50 stands for zero in the data rows.
Each row belongs to one hidden group. Groups can overlap: rows of different groups may look alike. Groups are numbered from 0 in the order they first appear among the rows asked about.
Each row in order, then its group:
array([62, 54, 60, 60, 56, 62, 56, 67, 56, 60, 61, 57, 59, 64, 59, 61, 59, 59, 64, 60, 65, 62, 56, 59]) ~ 0
array([64, 63, 55, 65, 54, 72, 57, 64, 61, 69, 56, 60, 61, 57, 59, 62, 55, 62, 63, 62, 60, 61, 63, 56]) ~ 1
array([55, 50, 62, 61, 59, 58, 62, 55, 58, 55, 59, 61, 55, 54, 64, 59, 67, 63, 50, 61, 59, 65, 61, 56]) ~ 1
array([57, 56, 55, 65, 55, 57, 50, 61, 55, 61, 72, 58, 58, 57, 63, 58, 50, 62, 64, 58, 56, 72, 55, 54]) ~ 1
array([56, 57, 57, 58, 63, 62, 58, 58, 57, 59, 56, 65, 58, 61, 55, 56, 61, 57, 56, 55, 60, 59, 58, 59]) ~ 1
array([61, 61, 60, 59, 57, 61, 59, 62, 63, 61, 61, 63, 59, 59, 57, 59, 59, 60, 59, 60, 59, 59, 59, 62]) ~ 1
array([63, 61, 59, 62, 58, 59, 59, 57, 68, 59, 68, 61, 67, 55, 61, 59, 61, 62, 59, 61, 59, 59, 55, 56]) ~ 1
array([61, 59, 61, 59, 59, 61, 55, 62, 61, 59, 62, 57, 59, 61, 57, 63, 63, 62, 65, 60, 60, 58, 62, 59]) ~ 0
array([63, 56, 61, 62, 58, 58, 65, 57, 61, 61, 59, 57, 63, 63, 61, 59, 64, 61, 59, 61, 66, 58, 68, 70]) ~ 2
array([59, 64, 66, 57, 62, 59, 56, 68, 59, 60, 61, 55, 63, 66, 63, 59, 59, 59, 64, 66, 65, 59, 61, 62]) ~ 0
array([59, 62, 61, 59, 60, 59, 59, 58, 61, 58, 60, 64, 65, 56, 63, 59, 56, 61, 58, 57, 54, 60, 59, 61]) ~ 1
array([56, 58, 55, 64, 62, 60, 61, 56, 58, 59, 57, 67, 57, 66, 55, 58, 56, 50, 59, 57, 56, 59, 61, 59]) ~ 2
array([59, 62, 56, 60, 59, 59, 57, 56, 63, 57, 65, 61, 62, 56, 63, 57, 58, 59, 55, 57, 59, 59, 56, 54]) ~ 1
array([56, 56, 61, 59, 60, 61, 58, 61, 63, 56, 62, 61, 56, 66, 62, 58, 61, 55, 65, 61, 60, 66, 61, 60]) ~ 0
array([55, 60, 59, 61, 60, 62, 58, 64, 54, 61, 61, 55, 56, 61, 60, 65, 59, 63, 62, 65, 61, 64, 60, 59]) ~ 0
array([59, 62, 58, 64, 59, 59, 61, 59, 66, 62, 56, 61, 66, 55, 65, 56, 61, 57, 59, 59, 58, 59, 62, 61]) ~ 1
array([56, 54, 59, 63, 59, 61, 68, 57, 55, 64, 59, 60, 58, 62, 61, 56, 63, 62, 59, 63, 60, 62, 59, 60]) ~ 2
array([57, 62, 58, 62, 59, 62, 59, 60, 62, 65, 54, 59, 58, 61, 61, 54, 59, 61, 57, 61, 58, 59, 61, 60]) ~ 1
array([56, 69, 59, 58, 68, 63, 61, 63, 55, 56, 59, 59, 63, 65, 55, 59, 55, 58, 59, 56, 56, 56, 60, 57]) ~ 0
array([64, 58, 58, 63, 56, 54, 66, 59, 63, 59, 64, 65, 62, 59, 55, 61, 60, 57, 59, 54, 59, 59, 58, 62]) ~ 2
array([64, 58, 54, 57, 55, 59, 58, 59, 59, 62, 67, 59, 58, 63, 62, 61, 64, 61, 67, 59, 63, 59, 61, 64]) ~ 2
array([64, 62, 61, 54, 61, 62, 56, 65, 54, 58, 56, 57, 57, 63, 64, 59, 61, 61, 67, 72, 63, 61, 57, 63]) ~ 0
array([61, 62, 59, 65, 59, 69, 64, 62, 57, 62, 58, 63, 60, 61, 62, 58, 61, 57, 57, 59, 56, 59, 61, 59]) ~ 2
array([59, 61, 59, 61, 60, 59, 59, 58, 59, 64, 56, 60, 61, 63, 55, 62, 63, 58, 57, 62, 60, 62, 61, 64]) ~ 1
array([62, 56, 58, 58, 60, 57, 63, 55, 56, 57, 64, 64, 62, 56, 61, 57, 65, 66, 54, 56, 61, 58, 57, 56]) ~ 1
array([62, 59, 67, 59, 57, 59, 66, 61, 61, 64, 59, 59, 61, 61, 62, 58, 63, 55, 60, 61, 61, 58, 61, 64]) ~ 2
array([56, 61, 59, 66, 59, 57, 61, 60, 62, 57, 59, 62, 60, 62, 61, 59, 59, 56, 57, 55, 54, 59, 62, 55]) ~ 1
array([57, 62, 67, 58, 62, 65, 61, 60, 59, 57, 57, 62, 59, 64, 57, 62, 60, 58, 56, 61, 61, 57, 60, 61]) ~ 0
array([56, 60, 59, 59, 59, 55, 62, 60, 61, 55, 58, 56, 57, 56, 60, 66, 67, 62, 56, 59, 63, 59, 66, 67]) ~ 1
array([63, 61, 61, 59, 61, 55, 58, 63, 69, 57, 55, 57, 60, 62, 57, 63, 63, 61, 59, 60, 67, 58, 60, 58]) ~ 1
array([68, 63, 55, 64, 57, 58, 50, 61, 61, 62, 60, 59, 63, 57, 59, 57, 56, 59, 62, 57, 59, 58, 55, 59]) ~ 2
array([61, 59, 66, 58, 59, 54, 62, 65, 63, 59, 55, 60, 60, 57, 56, 57, 61, 58, 59, 58, 64, 56, 62, 65]) ~ 1
array([56, 61, 58, 69, 61, 59, 66, 58, 58, 60, 59, 65, 60, 66, 50, 62, 59, 54, 59, 60, 56, 58, 66, 58]) ~ 2
array([59, 64, 59, 50, 69, 64, 56, 61, 57, 50, 58, 57, 59, 61, 63, 62, 59, 58, 62, 60, 60, 61, 58, 55]) ~ 0
array([61, 59, 59, 64, 56, 63, 61, 60, 57, 65, 58, 59, 61, 60, 54, 55, 64, 59, 61, 62, 62, 59, 61, 62]) ~ 2
array([63, 71, 66, 57, 63, 65, 61, 65, 61, 55, 61, 55, 64, 64, 62, 68, 59, 59, 65, 67, 62, 58, 59, 60]) ~ 0
